Each path below is one point turned by a fixed rotation once a step. After each direction that follows a path, write how fast that rotation turns it, in degrees a step (0 if it stays still).
Each turn is a multiple of 5 degrees from 10 to 175, or 0.
Each row of a path follows its step; steps can be skipped.

step 4: [ 28  -6  -5   8   3  16  -4  18 -18   7  10  -8   2 -31  14  11 -15   1
   4   2  -6   0  -4  -5  -8   7 -18 -26   7 -14   1   7  -1  15  -2   9
  -2 -13 -12 -29 -14 -29  -3  15  15   1 -20  -4 -10  18  28  -1  -5   2
   0  -1   1  -5 -10   2  -2   5   7  19 -15   8  -8  -5 -17  28  21   1
   4   9 -10  -8   0 -16 -10]
step 6: [  2  -9  -7  -1   8   9  -7   2 -21   1  45   7  -8  12   6  14  -7  -4
 -13   7  21 -25   6  -1  -1   8  -6  27  14  15  -3   2  -1 -14 -18   6
   6  -9 -14 -25   3  -3   4  -1  10 -26  -9  10 -22  -2  19   2   5 -30
   5  -8 -10   3 -12  10 -28  -8 -16   3  -9  -3   2  -6  -3  18   2   5
  -5  -2   4  17   2   5 -14]
step 8: [  0 -18 -12   0   9   3 -21 -19   8  16  27 -19   8 -19  22  21  10 -13
 -10 -18  10 -14   9 -12 -23  -4 -17  -6 -29 -23 -10   9   2 -26  -1  -5
  17   0  -2   3 -29  -8  -5   7  -4   5  13   5 -12   1  11  -7  -2 -20
   1  -1  -9 -11 -12   3  -1   2   6 -18 -10  -5 -20  12   6   1   5  14
  -4  14  -3   6 -22  -6  -2]
step 11: [  2  -7 -10  -3   4   7 -25 -11  -1  19  30  -2  10  -7   0   0   5  -5
  -7 -17  16 -16  -1   5  15 -10   0   3 -12  -2   6  -6  22   0  -4   7
  16 -29 -32   4  -9  -7 -11  20  -7  -1   5  -3 -26   9  21 -16   7 -12
  -4   9   9 -10  -2   7  -7 -12 -22  -3   0  -9 -11 -41   4  14   4   7
   4  25  -4  -3  -7 -10  -6]
step 12: [  4  16  -1   1 -17 -19  -1  21 -29  -1  22 -24  -1 -24   9   4   4   0
   6 -24   6 -12   9 -14 -23  -9  -5   1   3  -3  -2  -9  14  -5  -3  23
   5 -12 -45 -15   2 -23  -5   6  20 -11   0   4   0   2  15   1  -9  -1
  -2   1   1  -9   1   2   0  -7  -9  16 -16   0   6   5 -22  18   0   1
   2   0  -3   2 -16  -8  -5]
step 13: [ 13 -17  -9 -14   7 -11 -17   5 -17  -5   3 -18  21 -11 -11  27  -5 -18
 -20  -5 -10  -6  15 -15 -25  -5  -5   9  -3  -9 -15  25  -8 -11   2   8
   6  -7   9  -5  -4 -12  13   8  16 -15  -9  -1  -6  23  21   3 -18  22
  -1 -14  -6  -9 -16  24 -14  -4   0   0 -21  -1 -15 -16  -5  19  -3 -10
   1   8  -2 -10  -8   2  -6]
step 20: [  7 -24   3  -1   0  -6  -4   8  -9   1  32 -14  -1 -28  11   2   3  -7
  -6 -22  -2 -11 -11 -23  -3   1 -13  -2 -29   1   1   9  16   9 -18  10
  -3 -33 -21 -11  -9  -7   8  -2  12 -21   6 -18   1  -3  19  -3  -5 -11
  -1  13  19 -22 -19   1  -5  10   0  12  13  15   5   0 -10  12   9 -16
  -6  19   0  11   1 -12  -8]
[ -4   1   1  -2   1  -1   1   5   1  -2   1   6  -6  -3   3   1   4   1
   2   3  -4  -2   3   4  -3  -1  -1  -1   0   3   1  -2   6   3  -1  -2
   0   4  -2  -4  -3   2  -3   1   1   0  -5  -2 -10  -8   2   3   4  -2
  -1  -4   1  -5   2   4   1   4   0  -1   1   0   8  -3  -2   2   3  -2
  -2   0   0   0   0   0  -2]	135
[-4 -2  5  1  2 -4  0  6 -4 -2  9  2 -1 -1  1 -8  0  2 -1  2 -5 -4 -5 -1
  5  5 -2 -3  0 -3 -7 -3  3  1 -3  0 -3 -2  0  3  1 -5  0 -4  2  0  3  0
 -1  0 -1  6  2 -1 -1  1 -2  2  1 -2 -4 -4  2  1  0 -1 -3  2 -4  0 -3  5
  0 -3  0 -1  3 -1  1]	130
[-2  0  4 -4 -3  4 -1  1 -1  3  2  3  1 -3  0  1 -1  4 -5 -4 -2 -3  8 -5
  1  2  0  0  1  3  2 -4 -1 -5 -3 -6  3  3  0  5 -2 -2 -1 -5 -3 -3  3  0
 -5  2  1 -2 -1  1  3  9 -1  2 -2  3  4  1  2 -1  0 -2  1 -3  7 -5  1  0
  0  2 -2 -1  4  3 -2]	130
[ 3  2 -3  1  3  1  1 -1  1  3 -2  0 -2 -1  1  0 -4  1 -6 -5 -5  0  2 -1
  0 -2  0 -7 -4  4 -4 -3 -3 -2  8  1 -1  5 -2 -3 -1 -1 -3 -5 -2  1  3 -3
  0  2 -2  3  4 -2 -1 -6  0  0  0  4 -2  5 -2  2 -8  1 -3  2 -2 -1 -4 -3
  6 -2 -6 -5 -2 -2 -1]	80
[-6  3 -1  5 -3  1 -1  1  3 -6 -4 -3 -5 -5  5  1 -4 -4  0 -5 -1 -2  4 -7
 -5  0 -2 -2  1 -7 -2  0  2  2 -2 -1 -2  0  1  0  1 -6  2  6 -2  3 -1  0
  1  5 -1  1  2 -1  1  4 -1 -2  2  1  4  1  1 -6 -1  2 -2  0 -6  1  3 -2
 -1  0  1 -1  0  2  2]	85
[ 0 -3 -1  4  1  0 -4 -4  3  2  1  6  2 -2  1 -2  1 -1  2  1  3  3  5  0
 -2  1 -5 -3  0  3 -2  1  1 -1  3  0  7 -2 -4  3 -2  3 -3  1 -2  0  1  4
  4 -3 -3  7  3  1  7  1  1  0 -4 -4  0  1  4 -2 -1 -2 -3 -1 -2  1 -1 -5
 -3 -9  5  5  2 -1 -5]	40

step 0: [  6  -9  -2   7   0 -13 -10   4 -11   7   1  16  18   3 -14   3  15  -8
  -7 -10  -6   8  14  -5   2 -15  12  -5 -17 -29 -12  12 -10  30   2  29
   3   4   1   5 -37  -9  -5 -16 -11 -23   3   5 -16   2  16  -5 -34 -17
   6  22  -8  36   2   8 -16   4  23  22 -14  -1   1  -6   9   1 -11  -6
   1  14   4   2   5   4  -4]
step 2: [ -1 -24  21 -10   4 -18   1  -8 -10  -7  -8   7  -3  21 -20   5  -7   1
  14  -1  -4  -5  14  -8 -10   1 -23  19 -23  -3 -19  23 -19   7   3  -1
 -28 -17  21  -8 -10 -27   0 -10  10  12   6 -25 -22  13   5   0 -12   7
  -1  17 -21   8  15  10 -13  10   0  12   4   5 -16  -9  17   3 -10 -20
  21   0  -3 -15  -5  -4  17]
step 5: [ -1   5   7 -17  18   2   9  14  25  -3   0   9  32  17 -12  15  13 -21
   3  -6  13   9   1 -24 -24  16  -3  -3   1  -7 -10  12  -8   2 -14  17
  13 -10   1  15  -9  -6  -9  -8  -9  14  17   1 -26   8  -2   8 -34   1
   3   8 -10   6  -3  12  -3   7   5   2 -15   5   1  37   7   1 -26   6
   3   1  -7  -5  20 -17  27]
step 12: [-28 -30   4  -9  18 -25  -4  -6  -2 -12  10  10  27  -6 -12  19  28 -10
  -7 -19   9  -5  20 -18  -1  -7 -21   1   6  -2 -11   5 -11  27  20   3
  -9  -5   4   4  -9   1   8 -11   8  -3   6  14   0  -1  17  -2 -25  -1
   1 -12  -3  11  11  29 -23  14   5  20 -16   1  19  -3 -12  19   3  -6
 -17   6   1 -10  -9  -6  -3]
step 13: [  9 -12  10 -19  -4   2 -20  12   3 -26  -6   2  18   1  -9  11  -7 -19
  31   9   3  22  26 -18  -2  -6   6   1 -18 -31  -9  20   0  -1   0  -3
  10 -21 -10   5 -24 -17   7 -21   5  16  -4 -10 -32  -7  21  -6 -14   8
   0   7 -20   2  23   6   4  15  -1   3 -10 -15 -15  12   7   3 -18   4
  -1   2   1   7 -13  -3  -1]
step 14: [-15 -26  -3  -4  10  -8   2  10   2  11 -15  -4   2   7  -4  16   3 -21
 -27  -5  -2   7   0 -21 -16  18 -15   4 -10 -16   3  -2   5   3 -22  -2
 -20 -25  17  -2   0 -13   9   1  10  31   9   4   0   5 -14   0 -21  13
  -1  17 -21  28  16   9 -16  10   0   0   4  14  -9   4  17  40 -13  -1
  -4   2  15 -16 -11  11   6]
step 18: [  7   0  11  -2  -3  -5  -3  20   2  -8   7   2   1  25 -39 -11   1  -3
  11 -15   9   1  23 -26 -23  -3 -14   2 -16  -9 -11  10 -29  27   2   5
 -10 -11  10  -8  11  -6  -7 -11 -16   5   2   7 -39  -6   0   2  -1  -3
   6  20   1  13   8 -11  -3  -2  17  -3  17 -13   2  14  13  -7  -7 -26
   9   8  20 -22   1  -3  14]
[-8  1 -1  3  1 -5  1 -3  1  4 -1 -3 -4 -1  1  2  1  0  1  1 -4  0 -1 -2
  4 -1 -3  3 -2 -4 -2  3 -6  1 -3 -5  3 -2  2  1 -1 -2 -5  4  5  0  3  7
  8 -1  0 -2  1  0  0 -5 -7 -2 -3 -5  1  2 -2 -3  1 -1 -2 -1  0  3  3  3
 -6 -1  3 -3  1  1  1]	140
[ 1  0 -7  5 -2 -3 -1 -6  3 -1  5 -3  4 -6 -4 -3  7 -1  0 -1  1  0  2 -4
  1  3  0  1  3  1  0 -2  5 -5  1 -2  4  5  7 -6  2  2  1 -3  2  2  4 -2
 -1  0  1 -5  3  4  1 -2 -1 -3  1 -1 -2 -2  2  1 -5 -1 -7  2 -1  4 -2 -4
  1  1 -3  2  1  0  0]	160
[-3 -3 -3  2  2 -1  4 -3 -3  1  0  5  0  3 -1 -2  0 -2  1  4  2  1 -5  5
  0  1  1 -1  6  1  6  3 -2  0  0 -3  4  3 -6 -7  0 -3  0 -2 -3 -7 -3  4
 -1  2  4  6 -3 -1 -1 -1 -3 -1  5 -2 -5 -2  0  3 -5 -1  2 -2  0  2  5 -3
  0  4  4 -1  3  5 -2]	90
[-4  4  2  2  0  5  2  5 -1  7 -4 -4  2 -5  4  3  1 -2 -4 -7  2 -3 -1 -1
  2 -4 -3  0 -1 -5  0 -1  4 -1  0  5  0  6  1 -3  3 -1  3  0  3 -3  0 -4
  1  1 -1 -3  0 -4 -4  1  1  3  5 -1  1 -1 -2  4  0  2  3 -1  1  3 -2  2
  1  2  6  0  5  6 -2]	130
[-2  1  0 -8 -1  3  0  1  1 -2  0 -4 -1  3 -1 -2 -1  3  3  4 -2  5  2 -2
  2 -2 -2  1  0 -5 -3  2  0 -1  1  0  2  4 -2  1  1 -4  4 -5  1  5 -3  4
  0  1  1 -1 10  2 -4  1  2 -1  5 -7  1 -1  0 -3 -2 -1  2 -2 -3 -7  1 -6
  1 -3  2  3 -2  4 -2]	155
